One vector is turned by the same rotation once a step. Each row is the vector after some number of steps, and that number follows the row.
The counts run from 0 to 1133.
[ -9   5  -5   6  28   5   1   4  10   8   3  12   6  -5  11  20  -3   1
 -14  33   8   4  -6  22   8   3 -10   4  -6 -10  10  -6   3   7 -11  28
   1  -6   6  -3  -6  -5   5  -8  10   7  10  11  32 -12 -16  -5   0  20
  18 -14  28   8  -6  15   1 -10  -9   3   7 -17   1 -15   8   0  12   0
  -1 -15  10   7  16  -6  -3  13   6]
54
[ -4  -2  -7  12  30   3  -3  -2  18  -2  14  20  15   5   1  12   6   4
  -6  20  10   7  -4  23   3   7 -16  -2   0 -11  -2  -1  -6   0 -17  26
  -4 -16   7 -12 -10   2   4  -9  -4  15   9  -5  25  -4  -7  -6  -5   6
  18  -1  22  20  -7  13   0  -7 -10  11   8  -7  13 -23  -1   1  24  -4
  -8 -10   7   5  19  -9   5   1   6]
1109
[ -8  -4 -20  -1  22  -7 -10  -8   9  -4 -11  24  15   0  13  10   3  -3
   3  13   4   6 -11  28 -13   8  -1 -16  12 -13  11  -6  -4  -6  -7  30
  -9  -7   5  10 -14  -7  16  -4  13   3  -2   3  21  -7 -10  -6   0  17
  10  -6  29   6  -2  10  -6 -15 -10   3  10   3  -4 -16   0   0  22  -9
 -12 -11  10  11  12  11   4  13 -12]
498
[  0   2 -17   5  28 -11  -1  -5  10  -2  -6   9  16  -2   5  11   4   8
   1  14  -1  19   1  20  -9   4  -5 -16   6  -4  17  -8   3   2 -15  36
  -1 -10   7   2 -13  -9  17 -10  -9   3  10  -2  13 -13 -19  -1   2   1
  21 -12  27   8  -1   8  -4 -10  -9   7   7   0  13 -15   6  -6  23  -8
 -10   0  10   6  20   3  -4   5  -8]
783
[-15   5  -9   0  27  -7  -9  -3  -1   1  -7  14   4  -2  15   2  -5   2
 -11  25  -3  14 -10  22  -2   7   4  -3   2  -1  24  -8   5 -12  -2  30
  -1  -3   0   9   0  -6  20 -10   9   2   3   7  25 -14 -25  -4  -4  18
  15 -10  33  12  -1   7  -3 -15  -6   0   4  -8   0 -13  10   5   6  -1
 -10 -17  11   3  14   7  -7  16 -14]
120
[-10   0 -12  11  21   7  -4 -15   0  -7   3  11  23  16  12  13   6   0
   5  23  13   8  -4  24  -2  16 -10  -9   5 -18   7  -3   2   1 -11  25
  -4  -3  15  -3 -18  -7   1 -10  13   7   2  -4  24   1  -7   1  -7   9
  26  -9  19  15  -2  11 -15  -5 -14  -6  13   4   7 -16  -7  -4  26  -7
  -7   0  16 -14  11   2  -3  12  -7]
808
[-12 -12  -8  -1  28  -3  -4  -6   7  -5   1  25  14   4   9   2   1   3
  -9  17   0  16 -12  33  -7   5 -15  -7  -4  -6  11  -8  -3  -9 -14  30
 -11  -7   5  -4 -10   0  13  -1   1   1   5  -8  16  -9 -12 -10  -5   6
  21  -2  22  21  -4  18   0  -6  -1  13   1 -11  14 -10   2  -1  21   4
 -11 -15  16   6  22  -2   5   6  -2]
952
[-13  -9 -14  11  26  -9 -13 -10  -3  -7  -1  14  23  15  12   4   4   4
   1  11   2  16 -16  26 -11   6  -8 -12   2 -11  15  -2  -9 -14 -21  29
 -13  -3   7  -1 -11  -4  14  -9   6   2   1 -12  15  -8 -10  -1  -7   7
  16   0  24  16  -3  13  -6  -4  -1   8  -1  -2   5 -14   2   2  26  -1
  -6  -9  19   2  19   1   3   8 -14]
14
[ -1  -6 -10   6  28  -8  -2 -16   3  -7   2  -5   8  12   4   7  11  17
  11  26  -6   2  -3  26  -2  12 -20 -15   4   5  16 -11  -8   4 -11  28
  -2   1   0   2 -15 -11  20  -7   8  -1   1   7  16  -3 -17  -1   2  21
  20  -1  30  10  -8   5  -5  -7  -3  14   6   0   2 -22  10   9  14   6
   1 -11   6  -1  22   5   3   8  -9]
309
[-14  -3 -12  10  16   3  -9 -18  10  -2   0  21  12  13   2  11  17   1
  -7  23   6   8  -7  23  -1  18  -2  -9   5 -15   7   2  -2  -1 -10  16
   3  -3  11  -3  -7  -6  11  -1   4  11   2  -6  28   3 -19   3  -2   0
  19  -3  29  26 -13   2 -12  -9 -14   7  11   0  10  -9  -6   2  25  -2
  -8   0  10 -11  29  -1   1   5 -14]
642
[ -6  12 -12  15  20   8 -16 -10   5  -9   1  19  11  11  -1  14  15   2
  12  24   4   4  -2  11   5  18   4 -13   4 -11  16  -1 -11  -9 -10  18
  -3  -7  12  -1  -5  -2  11  -3   8  17  -3  -1  22  -1  -8   0   3  12
  14  -2  27   9 -13   2 -14 -20  -9   8  13   7   1 -20   4  11  15 -10
 -12  -4   6  -6  20   8   0  24  -4]
263
[ -9  15   0  11  26   0  -8  -8  -5   3  10  10   3   6   6   3   5  12
  -9  35  14  -2   2  20  11  16  -2   8  -2   0  10  -4  -2  -5   1  21
   4  -1   7   1  -9   6  11  -9  12  11   7  -3  31  -1 -16   0 -10  11
  25 -12  25  28 -13   6 -18 -17 -16   0  12 -10   4 -12   5  13  10  -3
  -9  -7   5  -8  15  -3 -10   9   3]
922
[  2  11 -18  10  24  -3  -9  -3   7  -1  -9  -2  11   1   7  21   6  11
  13  23   1   5  -2  14  -3   7  -6 -14  12  -2  14 -10  -9   4 -12  29
   3  -1   8   8 -17  -7  12  -9   9   8   7  13  23 -16 -18   1   6  21
  12 -12  37  -1  -4   4  -8 -12  -5   5   9  -1  -5 -24   9   0  13 -12
  -6  -1   4  11  19   5   1  14  -4]
602
[ -5  18 -15  17  30   6  -9   8   5   4   3  14  18   5   0  20   1   6
   1  26  11   0  -4  14   1   8 -10  -2   1 -10   3  -2  -7  -2 -16  29
  -4 -11  11   0 -12   3   1  -9   1  20  10  -1  24 -17  -3  -1   2  11
  16 -15  27   9  -9  11  -5 -14  -7  -1   9  -6   3 -23   9  -1  21 -15
  -8   0   6   4  14  -3   1  20   8]
440
[ -3   8 -13  11  25   2 -12  -5   7  -3   1  18   8   2  -7  10  18  13
   4  18   4   3   0  15   0  17  -4  -5   2   0  16  -7 -10   0 -13  27
   5  -8  12   0 -11  -2  12  -4  -7  13   8  -6  19  -9 -14  -3   5   0
  21 -10  33  20 -13   2 -16 -16  -6  14   6  -2  15 -13   8   4  22  -9
 -15   8   1   0  28  -2  -2  11   4]
932
[-11 -13  -9   1  27  -2  -2 -18  14  -2  -1  11   5   7   6  10  10   8
  -1  21  -5  11 -13  35  -7  14 -15  -9   5  -1   7  -5  -3  11  -5  21
   4   0  -2   2 -16  -9  15  -4   4   2   7   9  27  -2 -31  -5   0   6
  17  -4  31  24  -7   5  -4  -8  -3  13   3  -5  12 -13   4   1  16  -1
  -4  -7   9   2  23  -2   2   1 -10]
869
[ -3   5 -22   8  21   9  -3  -8  14  -3  -5  19  18   6  11  12   2  -3
   9  21   8   6  -3  20   0  17  -9 -18  11 -14  11  -7   4   4  -8  32
  -6 -14  12  -6 -11 -13  10  -9   1  16  -4   7  20   0  -5   4   1  12
  13  -2  26   3 -11  11   6 -15 -12  -3  18   7  -2 -22   3   0  17 -13
  -9  -6   8   2   9  13   4  14  -8]
333
[ -8  -2  -1  13  30  -2  -8 -12   8 -10   6  17   7   2   6   5   7   2
   8  27  10  17  -9  29   6   9  -2 -14   6 -10   3   1 -14 -11  -3  18
  -4  -3   7  -3 -14   5  13 -10  10   4   3  -4  32  -5 -19  -3 -16   6
   6   5  26  20  -7   9 -14 -13  -5  20   8   1   3 -20   1  18   4 -11
 -24 -13   4   6  14   4  -3   8  -5]
99
[ -8   8 -15   7  21   4 -24  -3  10  -5  -4  28  11   4   4  11  13   1
 -10  19  12  -1 -10  17  -2  13   5   2   6 -13  10  -6  -7 -11 -12  19
  -4  -9  11   5  -5   2   8   2  14  18   1  -2  25  -4 -14  -8   0  14
  16  -9  34  19  -7   3 -14 -17 -10   0   6  -1   7 -19  -2  -1  20  -7
 -15  -7   8   0  19   1   3  14  -2]
270
[  1  10 -10   6  27  -7   0  -7   0   4   4  -1  17  14   2   6   5  14
   1  21  11   4   2  21  -4  15 -14  -4   5   2  12 -11   1   6  -5  30
   3  -8   7   3 -20  -5   8  -8   4  10  10  -2  18  -8 -14   0   1  10
  29 -20  24  19  -2  14  -9  -9 -13  -6   8  -4  15 -18   2  -8  30 -10
   0   3  10  -7  17  -1  -2   9  -1]
142
[ -3  -2  -7  12  26   2  -2  -8  21  -4  12  11   8   4   6  16   8   5
  -3  32   1   6   1  17   9   9 -11 -14   5 -17  13   0   0   3 -15  24
   0 -14   8 -11   0 -12  12 -11   6  14   3  12  26   2 -12  -5   1  18
  15   4  23   8  -6   6   3  -9  -7  13  14   0  -2 -28   3  10  13   1
  -4 -20   5  -2  19   3   2   6  -6]
719
[-12  -9 -14  16  24  -4 -11 -11   2 -12   5  10  12   9  11  -3  10   8
   0  22  -5  11  -8  21   7  12  -6 -12   4  -8  17  -3 -10 -16 -17  24
  -8  -1   4  -6  -2  -7  23 -13   5   8   0  -1  20  -3 -16   0  -6  16
   8  12  32  15  -9   5   2 -12   1  15   2   0  -4 -22   3  13   6   7
 -11 -15  15   1  18   3   2   4 -16]
570
[  1   3 -12   4  29  -2   8  -2   8  -1  -9   8   9  -3   4  13   1   7
   8  28   8  16   3  25   6   8  -8 -15   4   5  14 -20   6   5  -3  32
  -1  -3  10   2 -22  -3  12 -11   3   2   2   5  18 -13 -13   2  -4  20
  11 -11  32   0 -15  16  -7  -7  -7  11   8  -6   1 -11  14   5   3  -9
 -13  -8   5  14  17   4  -5   8   3]
218
[  0   6 -12  14  27   3  -7  -4   6  -3  -1  15  11   5  -5  11  18  15
   9  28   5   7   7  15  10  13  -3  -9   0   3  18 -12  -9   1 -11  27
  -2  -7  13   0 -12  -1  14  -2   0  10   2  -4  19  -7 -11   0   3   9
  19  -7  32  11 -18   3 -19 -15  -5  15  10   1   8 -13   8  12  11  -4
 -17   3  -1  -3  30   1  -4  13   7]
933
[ -6 -11 -16   9  21  -4 -10 -12  -3 -11  -7  13  21  11  12   0  12   8
   3  18   2  14  -6  23   1  13  -3 -14   5  -8  23 -12  -5 -16 -16  32
 -12  -1   7  -2  -7  -8  18  -9   5   4  -3  -4  11  -1  -6  -1  -7  19
  15   6  31  12  -8   5  -8  -9  -3  13   8   6  -2 -17   5   6  16   9
 -11 -11  14  -1  20  10   3   3 -14]
11
[-10   2 -19  12  21  -4  -8 -13  -2  -6  -6  -2  23  21  11   9  10   8
  13  20   0  10 -12  21  -3  16 -13 -18  16  -5   8  -9   0   1 -12  23
  -7   6  12   0 -19  -6   6  -9  11  14  -4   0  16  -9 -14   4  -1  22
  12  -6  30   5  -6   8  -4  -6  -1  -6   4   5  -3 -19   2  -1  16  -8
  -4   0  17  -3  14   3   0  16 -16]
974
[ -3  -2  -7   3  29  -1 -14  -5  11   0   5  23   1   0   1   5  15  10
 -16  23   5   5   0  24   5  11  -5   1   4   4  15 -11   0  -4  -9  24
   2  -8   3   0  -6   1  15   2   4  15   5  -6  18  -9 -23 -11   2  13
  18  -6  33  23  -8   4  -8 -14  -6  12   3  -6  17 -16   3   1  13   4
 -14 -13   2   2  26  -5   2  -2   0]
939
[ -4 -12 -12  11  29  -6  -1  -9  -5 -10  -1   7  23   7  14  -2   2  10
   9  20   7  18  -6  32   3   9 -14 -14   3  -3  14 -14   1  -8 -16  35
 -15  -1   7  -5 -13  -2  12 -15   2   1   2  -8  13  -3  -4   3 -11  14
  14   2  24  11  -7  17  -5  -6  -2  10   5   1   2 -17   5   8  12   4
 -13 -12  14   4  14   6  -2   3  -8]
958
[ -1   3 -16   3  25   6   4  -9  11   1   0  11  14  14   0  16   9   8
   6  25   4   0   0  28   3  18 -20 -13  11  -1  11 -13   5  13  -7  26
   1 -11  12  -5 -17  -7   2  -2   5  18   1   1  17  -3  -8  -1   8  15
  20 -11  24  10 -11  16  -2 -11 -12  -2  14   0   9 -17   2  -3  27 -11
   0  -3  11  -4  20   2   7  11  -2]
709
[-18   9 -10  18  20   0  -4  -6   1   2   6  18  10   9  14  -3  -2   0
  -7  30  10  12 -10  22  12  15  -7  -3   2  -9   5   0  -3 -15  -2  22
  -2  -4   5  -7  -8   3  13 -13   6  17   0  -4  30  -4 -10   7 -10  10
  10   4  25  24 -20  13   4 -18 -10   0  13 -10  -3 -12   4  16   8  -4
 -14 -12  14  -2  10   1  -4  12  -9]
740
[-13  -5  -5  13  25  -2  -3 -17   6   1   8  14   7  12   3   4   6   7
  -3  25   8  10  -8  29   1  12 -11  -6  -5  -5   0   4 -10  -3  -9  16
   2  -3   2  -7 -12   3  16  -6   0   0   7  -8  30   0 -16  -1  -8   0
  15   0  24  32 -11  13  -9  -6 -14  19   5 -11  10  -9   0  10  15   2
  -8  -6   9  -3  24  -9   1   0  -5]
1030
[ -6   8 -11  12  28  -8   0 -10 -10  -2  -6  -5  16   6  12  12   2   7
   7  25   6  14   0  19  -2   6  -8  -7 -10  -1  21  -8  -3  -1 -16  35
  -5   6   8   6 -15  -7  13 -18   7 -10   7   5  20 -10 -12   6  -5  19
  22 -15  28   5  -3   9 -18  -5  -7   4  10  -7  -3 -11   9   8   9   1
  -2  -2   9  -3  15   4 -11  19  -3]
131
